In the rows, 128 means zero.
One turn moves each row of this set onto another row. After a few examples, where does it send each row asked below?
sete: [122  55 126 112 137 104 114 118 142 135 126 144 117  86 142 137 120 123
 125]
tesu: [136 138 154 155 150 164 131  91 158 141 142 116 108 151 131 159 127 143
 129]
fil: [112 155 146 165  92 133 109 108 130 154 127 106 124 130 141 162  78 126
 136]
nuge: [131 113 110 120 128 134  77 160 123 145 121 133 155 156 108 143 156 126
  93]
zuna: [101 150 170 135  95 137 115  95 146 130 142 103 117 123 130 139  89 109
 149]
gab: [160 124 127 146 161 117 139 153 135 134 134 140 131  89  97 162 145 141
 135]
Gar: [125 122  94  98 118 123 107  97 138 163  91 143 110 140 132 150 127 134
  90]
bam: [137 150 122 147 117 110 122 168 101 122 138 123 145  85 145 157 120 131
 146]
Lazap: [134 115 129 129 174 109 108 154 128 138 124 115 121  73  92 135 114 137
 129]
Guku: [143 129  80 111 120 121 101  88 140 136 135 136 113 150 131 118 150 134
 103]
Pudu: [112 102 151  87 130 113  87 146 135 157 112 142 158 144 100 153 143 135
 102]
ravem: [123 128 138 143 119  95 116 167 125 101 113 126  99 177 138 105 121 133
 114]
dumi: [107  67 136 129 130 148  93 114 115 158 137 114 131 154 119 161  89 132
 124]
Vunev: [116 167 135 155 110 144 118 105 137 123 153 106 130 144 153 146 103 113
 158]
tuf: [131  80 114 144 128 157 111 113 116 143 160 120 140 171 117 162 117 123
 140]
zis: [145  70 104 127 137 114 134 117 143 120 149 150 127 106 139 137 148 114
 143]
veb: [129 109 137  99 132 110  82 136 138 130 154 135 160 155  99 121 165 135
 117]
zafuz: [124 119 121  76 123 100 109  73 152 147 124 146 115 139 122 127 134 142
 113]
zorub: [127 124 152 137  99  94 147 163 129 126  94 145 102 174 113 135 121 130
 119]
petap: [125 144 146 117 120 112 128 154 116  99 155 119 138  77 134 135 131 114
 156]
rudes: [133 129 141  99 109 110 122 170 158 116 120 136 120  70 131 124 125 129
 114]
Lak: [130 137 132 160 147 148 121  89 143 169 129 102 114 141  91 152  99 137
 139]
tepur: [121 127 134 121 118  93 132 139 105 124 113 101  99 166 130  80 128 142
 135]
Pemu: [114 142 155 128  91 157  95 120 142 158 130  89 118 149 126 130  84 151
 111]
lileg: [115  68 158 116 128 154 109 102 133 130 164 125 128 159 125 151 119 127
 133]
dudo: [124 125 150 117  99  91 162 136 109 148  94 120 105 161 107 113 128 138
 139]
zupen: [122 134 156 125 103 103 119 157 111 128 129 120 133  62 123 151 107 128
 136]
momir: [118 127 144 122 115  74 129 152 125 120 113 126 109 173  96 101 109 126
 143]
Let: [146 138 102 130 117  88 106 174 138 140 121 126 136  82 130 126 109 150
 125]
zab: [110 129 156 139 164 156 100  90 150 143 132  93  99 135 124 131  98 137
 124]
libo: [129 162 124 134 108 146 113 117 137 160 145  97 143 174 127 138  97 151
 148]
rivub: [116 154 163 105  99 169 130 113 159 138 142 106 125 164 127 139 113 132
 138]
doti: [130 127 143 137 100 110 149 151 108 130  95 120  93 166 149 115 140 146
 111]
Vigas: [138  70  81 139 138 109 117 130 124 149 120 140 129 100 134 147 119 118
 132]
Gupid: [139 117 152 127 177 124 118 154 142 108 137 131 117  80 130 143 144 143
 120]
Zize: [150 149 110 106 126 100 142 167 154 119 135 142 144  97 130 133 137 131
 152]

zorub goes to doti
nuge goes to Guku
Now these:
gab goes to tesu
sete goes to dumi
Pemu goes to Let
Vunev goes to petap

One turn moves each row of this set onto another row. After a few examples, where does it send each row asked below?
pif: [107 118 158  99 134 107 151 124 123 139 132 139]
nuvo: [103 138 135  94 128 113 118 144 146  65 109 124]
Zuzev: [ 99 123 133 158 102 101 135 148 130 125 147 118]
lonut: [146 122 155 135  75 148 155 125 157  93 105  99]
kab: [137 126 148  73 127 103 147  99 140 134 118 127]
zogi: [130 168  94 152 107 130 123 115 142 155 109 131]
sop: [141 134 123 124 151 165 132 120 182 143 127 123]
Dab: [112 142 109  73 130 118 112 142 156  95  92 120]
kogap: [135 130 144 141 147 150 151 123 172  87 147 123]
Lipa: [138 172  81 121 116 106 146 138 154 141 124 135]
Dula: [139 133  94 132  86 117 116  90 141 130  99  85]
Mifam: [ 90 109 133 118 132 117 157 119 101 113 121 125]
zoroz: [129 167 136 170 100 121 125 113 140 129 131 139]
vani: [108 138 149 112 116 131  96 114 143  74  94 118]
gedo: [149 172 126 150  97 104 141 103 148  88 131 128]
Nibu: [103 140 155 107 122 136  87 129 150 118  96 131]
zozev: [131 137 131 112 107  86 134 150 163 150 147 123]
Mef: [144 124 109  96  93 136 171 160 168 123 103 104]
miz: [ 92 136 113  98 130 138  98 143 142 121  85 124]
zisiv: [105 112 109 110 124 127 147  90 103 116  95 107]
Neguv: [128 118 111 124  89 161 153 151 154 146  90 102]
Zivul: [136 123 131  89 117 120 138  72 126 120  96 108]
Guz: [106 122  82 149  99 108 141 126 121 103 119  91]
Pimo: [134 167  85 136 112  98 159 132 141  90 131 127]
kuvo: [135 119 127 120  88 134 178 156 154  83 114 103]
Nid: [132 128 128 154 140 175 130  99 163 108 121 110]
pali: [123 126  90 127 159 159 154 139 166 115 128 116]
gere: [132 120 159 140  82 158 145 144 158 138 106 113]
Zaton: [152 134 104 113 148 148 155 112 179  85 128 108]
Tudiv: [162 144 130 107  88  90 126 102 167 121 128 101]

Dab goes to Nibu
gere goes to kuvo
Zuzev goes to Guz
Now these:
Lipa goes to zoroz
pif goes to Mifam
kogap goes to pali

One turn moves each row of this set onto another row. After a few examples, where does it send each row asked below?
sut: [134 167 131 102 166 149  96 127  95  83 154 100 127 126 112 113 147 110
 132  86 113 101 107 130  65  89 173  81 174  96  86]
fid: [118 170 116 128 138 138  97 134  90  61 153  97  96 119  79 124 182 107
 140  87  93  84 139 102 107 125 114 172 134 130  99]
gak: [139 166 151 151 167 119 124 136 113 132 142 123 139 119  90  64 122  92
 126  81 121  80  92  99 101 109 158 129 155  93  75]
Fim: [154 153  71 150 184 152 119 114 103 123 149 120 104  95 100 107 139  75
 135 110  98 102 143  95  76 102 125 132 127 107 122]
muvi: [151 150 145 135 186 149 123 145  90  80 121 134  88 141 117 105 100 104
 157  46  86 127 133 155 118 113 116 131 147 106 106]
Nimum: [149 128 149 123 175 142 136 137 135  63 152 120 130 146 104 100 152 124
 130  82  69  73 121 133  90  98  94 172 141  96 128]
Buzo: [157 126 122 111 185 187  88 121 121 104 158 136 108  82  77 124 145  79
 139 100 151  94 166 116  96  92 116 136 136  89  95]
Tirup: [132 117 111 179 182 123 101  99  88 125 170 109 115 126  71  77 107 117
 111  75 138  92 135 176 116 123 122 122 168 111 112]
muz: [122 141 113 139 164 142 100 121  83  97 166 114  80 166  93 133 159 140
 140  92  84 115 144 114  73  68 164 117 146 114 106]
giba: [147 175  99 142 188 140  93 148 112 103 123 119  82 127 118 152 143 121
 108  89  92 102 117 107 135  91 118 128 182  93 102]
bepu: [135 151 129 119 179 197  80 144 125  81 156 109 116 138  91 123 180  95
  84  85 137 127 129 137 106 138 169 160 141 116 118]
zuto: [149 149 107 155 154 179 119 107 113  90 125 155 148 136  99 111 115 115
 137  56  82 131 146 125  94 136 108 139 149 109 118]
Zonik: [160 145 139 136 199 143 152 128 148  88 159  97 125 160  97 113 162 127
 110  84 179  95 136 113 165 126 109 133 124 131  84]
geka: [123 126 100 128 173 168  79 140 116  94 169 106  73 131  84 128 122  95
  78  97  94  98 130 146 108 121 136 149 115 122 131]
kerap: [146 155 127 124 202 134 129 118 122  88 165  89 162 170  88  91 135 110
 162 103 159 105 126 117 115 103 135  92 109 164 105]
kaver: [165 148 107 141 207 172 108 106  78 122 144 113  96 102  86 110 166  93
 127 113 137 109 166 166  73 135 129 124 144 124 116]
livu: [152 148 138 121 201 157  74 166  98  99 148 108 121 155  81 129 154 128
 141 134 114 105 143 136  74  66 161 122 177 117 119]
bulet: [172 168 150 164 154 144 114 120 116  92 144  83 145 134  77 104 128 132
 135 107 168  97 150 119 102 117  73  90 130 121  68]
gobem: [137 149  97 148 179 143 119 135 115  52 153  91 127 118  74 148 192 128
 161 104 134  87 128 139  84 121 160 159 159 131  91]
Mufu: [130 118 142 115 184 148  86 111 133  85 138 132  93 111  96 111 156 134
 108 108 116  88 110 126  92 150 173 144 123 149 129]
Dafor: [150 104 109 142 163 158 110 123 167  81 146 135 106 163  84 121 134  97
 131  72  84 120 121 151  70 121  96 149 143 101  96]
Zuzat: [173 171 132 161 178 176 110 161 110 105 102 105  90  93  91 117 149 127
 120 117 125  86 115 117 114 120 158 124 167  88  93]
soru: [178 126 169 146 187 152 113  91 135 116 164  93 114 172  85  93 146 138
  95 107 161 138 132 114 102 114 112  99 118 126 110]
guvul: [175 124 103 166 177 130  93 134 109  88 142 100 100  99 105 118 128 135
 113 105 128 125 143 120 115 125 141 131 210  96 130]
nosem: [154 143 138 142 199 142 156 138 159  93 166  84 122 170 103  99 151 131
 109  90 170  99 117 112 154 119 111 131 129 142  99]
nozo: [167 163 153 185 152 146 113 118 131 101 144  85 133 149  89 112 133 137
 134  97 165 106 150 120 113 129  71 100 131 127  72]
zetir: [171 137 165 142 187 158 127  88 144 125 175  92 129 176  90 104 153 129
 105 102 155 127 128 113  98 105  96 103 118 130 102]
mure: [129 130 142 135 201 113  73 128 121 130 158 133 133 174  65 108 143 109
 142  90 116  71 127 146 142  85 117 135 185 118  94]
vusef: [109 115 133 175 172 110 120  97 128  98 167 139 130 128  73 100 145 150
 137  69 143  90 110 118  90 110 158 159 136 124  88]
Ros: [138 136 116 124 160 138 101 147 103  87 157 111 113 158  89 118 187 101
 152  98 109  61 184 140 130 137 155 140 175 121  86]
mil: [167 148 152 159 166 133 105 166 131  88 154  78 142 179  83 115  88 129
 116 108 147 115 131 124 139 125 144 100 137 140  91]
Zug: [131 148 163 123 164 145  72 116 115 110 171 126 135 127  60  94 141  74
 115  55 146 124 118 115 126 112 107 168 157 104  87]
Zomov: [149 158 135 137 197 141 139 128 116  92 172  75 154 164  86  95 122 107
 172  99 157  98 133 121 133  99 119 102 113 161 106]
malu: [156 158 162 156 160 149 109 154 123 100 155  84 137 174  82 109  81 134
 122 101 149 128 126 119 124 122 132  96 129 155  92]
nagit: [146 124 122 118 168 166 157 137 102  83 137 122  91 159  70  68 130 130
 164  79  75  96 120 131 112  91 127 133 160 110 120]

soru goes to mil
Buzo goes to sut
Now these:
mure goes to Zug
zuto goes to nagit
fid goes to Fim
kaver goes to livu
nozo goes to Zomov

